Each row is where one point has got to under a steady rotation. How many steps took it there?
The counts run from 0 to 188.
[ 33  17 -23   0   4  10 -24  -4   8 -19 -16  -4  -9   4  23  26  -5  -2
 -50  -4   0  21  27  34 -29  20   1  12   4  -7  28 -17  13 -16 -11]
145
[ 23  20  20   1 -46   8   6  -3  15  -1   3 -12  -2  25  23 -10 -19 -33
 -47 -34   4   1  -6   0   2  -1  30 -16   4   2   8 -14 -19 -31  -5]
43
[ 39   8 -24  28  25 -25 -13  14 -10   4  15  -3   3  -8  23  -8 -10   0
 -34  15 -24  -9  32   2 -43  26  16   5  -7   3 -20 -14   4 -34   1]
122
[-11  -1  23  -7  13   9 -10 -22  -2  10  -7  25 -51   3 -11  -7 -10  17
   1  -6  -7  16   5  40 -12  57  11  33 -14  -2  -9   3  12  -9   9]
138
[ 29  14   1  -3 -60  21 -23  -9  13 -14   1 -18  11   8  23  17  -7 -11
 -49 -16 -20   6  -7 -13 -12  15   2 -27 -15 -14  -2  -2  -8  -8  11]
41
[  4  30   2  -5 -59  39  -8  -5   0   2  -6 -21   6  -6  18  11  -6  -4
 -22  -9 -32 -23   0 -14 -23  17  12 -24 -27  20  -9  15 -19 -14  30]
67
[ 16  34 -13   6  27  -3 -14 -14 -11  12 -15   4 -11   2  15  19   0   1
 -21  -1   4  -1  36  53 -35  20  34   2  -8  20  10   4   9 -22  -3]
118
[  2 -16  14  35 -26  13  18   7  -6  35   0 -18 -25   7  14 -17 -30 -12
 -13 -15 -13 -29 -24 -19  -9  16  13  15 -28  21   4 -10 -37 -26   3]
48
[ 19  14 -13 -22 -41   4 -15   5  11   0  26   8  14  24  -3  -9 -21  23
 -17 -18  -6  61   7   4  11  11  22  10  -6   2  -7   1 -23  -1  20]
60
[  1  30 -23  -9 -45  14 -12  -6   9  16  11  -5   8   1  -3  20   2  18
 -11 -18  18  23  15  34 -15   0  24 -34 -31  30 -17   8  -8  -9  17]
88
[  3  29  -1  -1  29  -5 -19 -28  -7   9  12  11 -14   4   8  -1 -12  -4
 -19 -14   1   8  28  57 -29  25  49   0  -5   9  -3   4   2 -24   3]
117
[ -2  -5 -45  23 -19  -2  12  11  -9  17  16   7  16   4  -8  -1 -39  37
 -19  -4  27  33  18 -11 -11  -8   6  20  -6  22  16 -26 -44  -2  -9]
79
[ -3  -8  37  22 -32  19   9  -1  -1  19  -1  -6 -19   9  10 -36 -30 -25
 -19 -12 -17 -34 -25 -18 -11  26  15  16  -9  12   5  -7 -30 -25   3]
47
[  0 -32   3  38 -31  17  16  -4  -9  19   4 -25 -14   2  21  10 -35   4
 -15  -9 -10 -19 -26 -27  -7  19  -4   6 -37   9  11  -3 -43 -14   4]
49
[ 16 -34   3  43 -42  -4  18  -1  17  22  16 -19 -34  10  14 -13 -22 -18
 -30 -15   9  -7 -12 -19   0  16  -3 -12 -26   2 -22 -17 -13 -25 -10]
22
[ 18  31 -19 -23 -53  30 -13  19  16  -8 -11   0  13  14   7  19  -5  13
 -30 -16  12  41  14  30  -1  10  11 -10 -15  24  16 -10 -10  -3   0]
62
[ -8 -25  -2  21  -9  -1   8 -21   9  24  14  18 -48   3 -15  -1 -28   0
  -9 -22  48  32   3  38   3  19  24  -5 -19   9 -13  -3  -1 -13 -12]
135
[ 23   4  -5  -2  26   3  -8   6   3   9 -16   4 -26  12  20  12   2   3
 -21   0  -3  24  19  53 -13  38  11  39 -16  13  13   2  13 -25   2]
9
[ 29  -2  -9 -12 -22   5 -29   3   6 -16  10   2  -1  19  13  12  -6  25
 -24  -6 -42  42   4   4  -5  49  -6  33 -11 -16  -6   1   0  -4  23]
168
[ 11 -36 -20  12   0   1   2   2  -1  23  11  -6 -24  24  28  17 -17  29
  -2 -11 -14  38  -5  20   9  40  -3  28 -42   8   5   2 -13 -11  10]
31
[  6  40   9 -40 -56  47 -31   3   7 -17 -22  10  10   8  -8   7   0   0
 -17 -19  -5  24   9  16  -6  23   8  -1  -6  17  14  -5  -3   1   9]
63
[ 10 -29 -13   8   4  -3  -6 -22   3  24   4   0 -40   9  15  28 -13  18
  -7 -19  21  37   5  44  -2  28  13  -6 -38   1 -13  16  -3 -14   6]
5
[-13 -36  21  19 -32  18   2 -44   0   1   4  12 -34   8   2   2 -40 -11
 -30 -23  14   5 -28  -3  -8  19  -3  -7 -12 -15  -1  -5 -29  -8 -12]
24
[  4 -28   4  11  -1   2  -2   2   2  29  11   8 -27  28  16  -5 -28  24
   0  -6 -18  35 -11  10   5  45   5  43 -29   3  -2   2 -20 -16   8]
30
[ 29  -7   6  22 -34 -15   3  -4  16  -5  19  -6 -16  11   7 -15 -28 -32
 -54 -28  16   1   0 -13  -5  10  18 -21   3 -22 -17 -17  -2 -28  -9]
152
[ 25   9  16   7 -57  35 -13   0  10  -6 -17 -16 -12   0  14   5 -10 -24
 -40 -13 -22 -36 -10 -15 -13  31 -14 -15 -12   9   3 -12  -3 -22   3]
176
[ -5   9   1  34   1  11  23  24 -25  28  -6 -12  -6   2   6 -27 -37   3
 -10  -1  -8 -26  -1  -8 -29  11  22  31  -9  43  22 -16 -40 -25 -10]
74
[ -1  19  -1  -3 -29  13   1  25   7  11   5  36   4   6 -36 -33 -31  30
   1  -4  21  42  18   2   1  17  13  30   8  29  -1 -31  -8 -11  -8]
82
[ 11 -27 -20  -2 -11   5 -14 -10   1  -1   8  -4 -14  19  17  41 -20  37
 -18 -15 -15  51   3  23  -3  31  -6  31 -27 -15  10   9 -20   1  13]
32
[  5  27  -8  16  22  -4  -4 -13 -22   0   3  13   4  -7  -8 -22 -42  12
 -37   5   2  -6  18  -6 -38  -5  28  14  28   4  15 -17 -30 -23 -14]
99
[ 14  28 -13   1  27  11 -27 -11  -7  -3 -21  -2 -13 -11  13  22  -2   4
 -29   6 -11 -17  29  43 -54  29   8   7 -10  17   8  -1  10 -17  -5]
119
